(in the rows, 128 means zero)
Each named turn below is shown by a few rows before and after it. Which turns, in which order, take the first row of each later pair to the second? The first pair is answered.
legob (before => after):
[115 143 140 134 126  97 117 145 116 156 123 132 134 122 102 144 159 142
  85 122 115 151 133 108  92 147 141 158 126 143 130 129 100 116 119 115
 133 154 136 121 121 152 128 126 139 118] => [130 157 134 125 105  86 100 124 105 167 130 127 131 140 104 128 133 139
  96 125 116 150 147 109  92 158 131 144 132 130 117 124  96 116 126 111
 131 135 143 112 117 144 148 118 128 126]
[136 129 161 132 128 150 134 151 111 115 118 105 130 109 107 132 122 171
  80 153 143 130 138 120 113 108 138 143  95 142 159 109  94 128 106 133
 112 146 120 150 133 140 156 153 147  94] => [149 175 134  96 120 124 112 115  70 144 125 126 132 131 101 109  82 122
 113 146 147 138 177 128 120 142 133 116 106 118 111 124 133 131 123 151
 114  91 113 112 127 113 150 120  97 103]
[127 119 121 106 135 143  90 152 118 175 159 129  89 150 115 144 137 102
 126 156 152 158 167 115  93 157 125  90 139 118 156 133 119 126 113 126
  89 109 133 101 102 144 117  90 113 129] => [118 104 130 128 149 166  94 173 134 158 153 131  87 137 121 158 164 127
 107 157 148 156 151 114  88 142 131 102 129 132 174 131 106 130 114 123
  85 131 137 117 119 144 109 107 139 113]
[110 149  65  94  99 107 116  87  86 195 131 137 149 172 115  84  92  98
 178 128 121 104 157 127 198  95 118 158 133 145 103  96 116 113 134 145
 127 104 202 168  72 108 133 104  82 118] => [ 54 113  77 124 173 149 130 152 125 139 117 163 178 121 121 130 150  96
 139 114 125 105 134 107 188  87 164 215 125 174 150 121 112 126 122 126
 120 167 154 155  81 110  55 138 124  72]
nuto (before => after):
[118 110 113 106 140  95 145  82 118 145  90 141 137  90 181 101 102  97
 192 136  97 120 108 117 146 137 143 132 161 122 125 146 155 111 132 145
 113 105 131 100 132 113  82 108 115 175] => [143 118 124  95 120  88 138  75 110 148  93 125 117  97 182  97  95 109
 195 139 111 130 116 121 130 149 131 119 160 106 117 143 164 112 126 148
 112  90 122  96 137 121 102 103 100 188]
[124 119 139 137 141 136 128 134 124 130 129 117 130 124  95 140 132 140
  87 116 159 101 136 135 150  99 116 141 130 138 116 120 137 164 125 150
  89 156 112 137 122 133 129 137 128  83] => [113 122 122 145 138 134 122 130 117 129 134 123 144 124  98 126 138 136
 100 118 150 100 133 125 162  90 132 160 132 144 119 122 133 148 132 135
  91 148 133 138 111 130 127 131 127  77]
[182  84 142 123 132 101 155 127 178 104 118  97 124 133 154 100 167 161
 114 112 112 155 132 135 147  87 120  96  98 137 126 122 104 148  93 115
 108 136 172 136 130 167 156 144 150 148] => [184  81 149 121 148 104 157 132 179 100 118 107 123 130 147 112 180 159
 102 120 116 156 131 131 137  93 120  96 103 138 127 117 104 151  91 111
 107 144 159 137 141 167 148 153 157 144]
[ 87 119 143 104 151 116 117 108 168 109 110 119 195  75 146 175 159 125
 138 114 118 176 134 125 108 143 154 158 122 145 164 152 112 162 146 161
 116 183 109 130 134 120  88  69 160 101] => [ 78 121 117 114 125 100 123  84 156 135 108 123 203  97 161 149 153 133
 156 114 100 181 127 127 144 123 160 171 124 148 168 152 105 146 162 150
 122 155 156 142 121 110 102  50 148 114]
gosud (before => after):
[143  97 143 140 127 143 177 101 145  47 108  96 160 121 194 104 130 141
 146 126 119 128  92 155 124 136 148 102 104 124 145 121 163 123 141 143
 132 118 119 138 136 109 119 119 147 167] => [166 113 155 128 110 136 166 100 134  60 119  91 140 131 169 101 117 140
 136 123 123 128 111 165 105 151 136  84 107 110 125 117 161 132 140 156
 124 110  98 132 138 116 143 115 141 179]
[131  95 134 123 127 121 133 172 140 161 116  88  78 109  86 169 180 171
 112 126 152 178 161  99  94 140 153 143 107 131 143 115  68 168 119 115
 114 162  89 114 148 161 146 149 149 106] => [114  89 129 142 137 124 137 173 141 153 113  96  93  99 100 168 195 168
 116 124 143 173 148  93 110 131 167 159 105 143 166 108  69 160 128 108
 121 165 105 120 146 151 123 151 164 103]
[142 112 138 141 141 145 155 122 148  98 109 140 139 109 152 118 134 131
 136 149 136 108 117 130 144 120 117 128 128 127 137 117 139 122 109 137
 110 149 127 139 127 128 117 151 136 120] => [146 120 142 138 144 139 151 114 148  99 110 135 133 115 151 111 130 125
 136 145 137 111 117 129 139 125 119 116 130 123 132 115 147 116 114 139
 114 143 117 127 138 120 120 146 135 130]
[ 96 121 113 138 126 127 127 111 120 113 110 129 143 117 160 128 137 127
 140 117 116 144 106 105 145 117 136 150 116 129 148 149 129 114 138 118
 132 119 160 139 132 122 131 109 141 145] => [111 125 122 131 120 128 119  98 129 107 101 126 146 116 162 120 129 125
 147 116 119 147 108 117 123 130 131 129 123 112 140 149 134 114 135 122
 134 112 143 138 141 125 139 109 140 157]
Gane (before => after):
[101 147  97 128 139 120 114 140 108 143 113 146 134 108 139 125 130 130
 139 105 121 138 139 116 154 123 129 137 146 146 148 132 140 103 142  93
 125 104 132 145 127 125 135 124 125 111] => [116 132 108 144 146 130 128 136 138 117 108 134 131  97 156 121 133 137
 143 105 116 132 118 123 143 136 115 122 140 136 148 124 148 102 132  92
 133 106 130 151 139 125 135 138 144 131]
[136 141  77 106 130 124 171 107 117 171 172 139  84 135 117 116 140 138
 143  98 116 154 168 125  82 116  79 144 113 103 115 126  67 135 143 139
 135  83 191 164 107 164 161  85 101 124] => [154 111 103 127 137 137 191 106 156 129 159 129  90 124 140 112 146 149
 135 108 106 160 137 124  74 112  61 129 111  99 132 119  72 128 133 131
 155  91 194 188 129 165 176 101 143 153]
[129 135 138 103 133 102 108 123 140 118 105 118 118 124 161 125 119  99
 148 124 116 157 101 131 114 153 118 102 127 117 109 134 158 123 130 135
 139  89  92 123 149 118 132 108 146 156] => [ 97 134 109  97 120  95  92 137 107 171 120 127 122 142 130 144 129 111
 126 119 118 176 123 113 126 125 147 153 134 145 127 144 116 127 137 124
 127 103 125 123 125 132 133 100 130 114]
[125 135 137 134 114 136 137 138 107 135 156 119 125 142 122 113 135 111
 115 146 146 151 155 121  90 153 169 171 127  64 118 180 104 157 147 140
  76 148  96 138 181 159 157 124 114 101] => [127 122 151 139 120 145 147 144 122 114 155 109 124 135 141 109 143 122
 117 149 140 153 135 121  86 146 171 169 119  64 129 180 102 149 142 132
  83 145  93 153 189 154 168 135 137 111]
Pairs:
Each pair is 2 to 3 turns apart.
[155 132 126 109  91 125 125  66  97 131 103 133 127 154 145  91 113 108
 157 129 130 127 145 120 140 144 107  62 129 106 104 132 136 121 143 123
 136  95 140 138 128 116 153 113 117 152] => [141 102 131 139 108 139 142  83 128  97  97 129 138 140 174  98 130 136
 153 135 117 138 114 111 145 123 117  78 116 108 141 131 123 110 144  98
 144 113 159 164 143 114 154 132 150 159]	Gane gosud Gane
[156  88 124 117  98 150 113 215 134 155 137 118 144  88 100 170 143 184
  94 119 132 118 124 156  98 124 144 163 128 178 153 125 130 148 131 127
  98 151  90 145 122 135 106 134 153 104] => [171 128  88  94  58 107  92 160  82 196 141 127 153 138 106 121 102 159
 154 119 126 109 139 158 138 121 120 146 138 157 115 122 140 130 151 128
 110  89 141 146 102 123 141  99 111 133]	nuto legob
[ 94 119 102 150 144 133 139 129 116 120 112 138 159 117 147 123 138 120
 126 126 112 117 117 118 156 100 140 176 123 142 145 124 127 118 141 114
 127 137 164 145 120 128 115 151 133 112] => [135 104 140 149 146 145 153 126 147  69 109 120 143 109 164 123 128 128
 129 134 122 110 105 133 124 127 119 128 125 120 133 121 148 130 122 137
 132 133 124 142 148 130 133 159 156 138]	Gane gosud legob
[167  78 155  99 121 160 147 141 137 143 163 117  88 140  95 127 139 153
 109 135 124 128 145 134  99 142  74 115 122 124 134  98  87 149 126 139
 128 146 123 156 133 148 157 139 120 136] => [125  82 142 100 160 169 150 163 132 145 160 145 113 126  88 153 164 130
 100 125 126 133 150 125  98 141 102 155 134 149 147 118  97 157 125 131
 124 166 105 128 117 141  99 133 116  98]	Gane legob Gane
[166 137 141 165 108 126 120  94 110 122 105  77 117 138 157 141 172 182
  93 182 133 103 124 201  98 131  86  81 123 110 129 143 149 138 150 173
 123 107 103 166 148 189 146 121 116 118] => [124 122 138 186 144 153 132 130 119  95  93 102 149 107 165 154 203 170
  81 186 127 100  98 184 113 104 106 124 120 138 158 158 150 142 146 161
 130 137 102 173 138 171  99 137 127  94]	legob legob nuto
[151  66 175 144 108 117 134 159 143  81 139 145 145 109 169 144 164 142
 128 116 125  85  86 114  74 156 187 167 139 113 170  96 120 127 117 147
 119 161  91 164 157 150 110 103 160 168] => [144 126 123  97  94  86  98 123  77 137 138 165 161 146 146 116 127  77
 167 100 136  86 136 124  92 186 186 156 168  97 114 119 151 125 137 160
 122 112  92 130 131 132  88  58  89 146]	nuto gosud Gane
[135 130 154  95 145 140 112 158 127 140 146  89 117 124  62 154 139 147
  67 134 154 127 150 143  82 142 146 125 131 145 127 112 101 166 106 151
 105 141  67 111 132 161 132 133 126 102] => [150 137 158  92 154 153 124 149 132 120 146  94 115 122  74 150 127 144
  68 130 162 121 149 150  80 160 128 107 134 129 118 111 123 167 100 156
 107 137  55 107 140 156 128 131 129 119]	Gane Gane
[187 144 146 128 145 156 162 110 123  60 105 134 125 117 136  85  76 130
 110 161 119 112 113 124 101 141  68  57 147  90  94 115 183  80 153 135
 108  90  99 140 138 118 124 137 109 169] => [179 171 121 106 145 143 147 107  91  97 108 146 122 130 114  81  65 116
 107 154 127 115 138 125 113 152  70  57 158  87  78 127 185  96 162 137
  95  81 100 117 115 110 117 129  75 154]	Gane Gane Gane
[112  84 159 183 119 110 148 107 136 138  82 138 123 122 148 125 172 213
 137 114  94 157 100  83 165 101  96 142 124 177 170  62 120  93 167  91
 151 130 174 164 166 163 182 154 129 139] => [115 138 127 135 153  84 130  64  96 128  65 166 152 136 162  92 136 121
 196  77  95 162 124  91 147 178 110 108 153 135 111 100 203  91 182 100
 165  75 131  99 166 124 123 118  81 162]	gosud legob
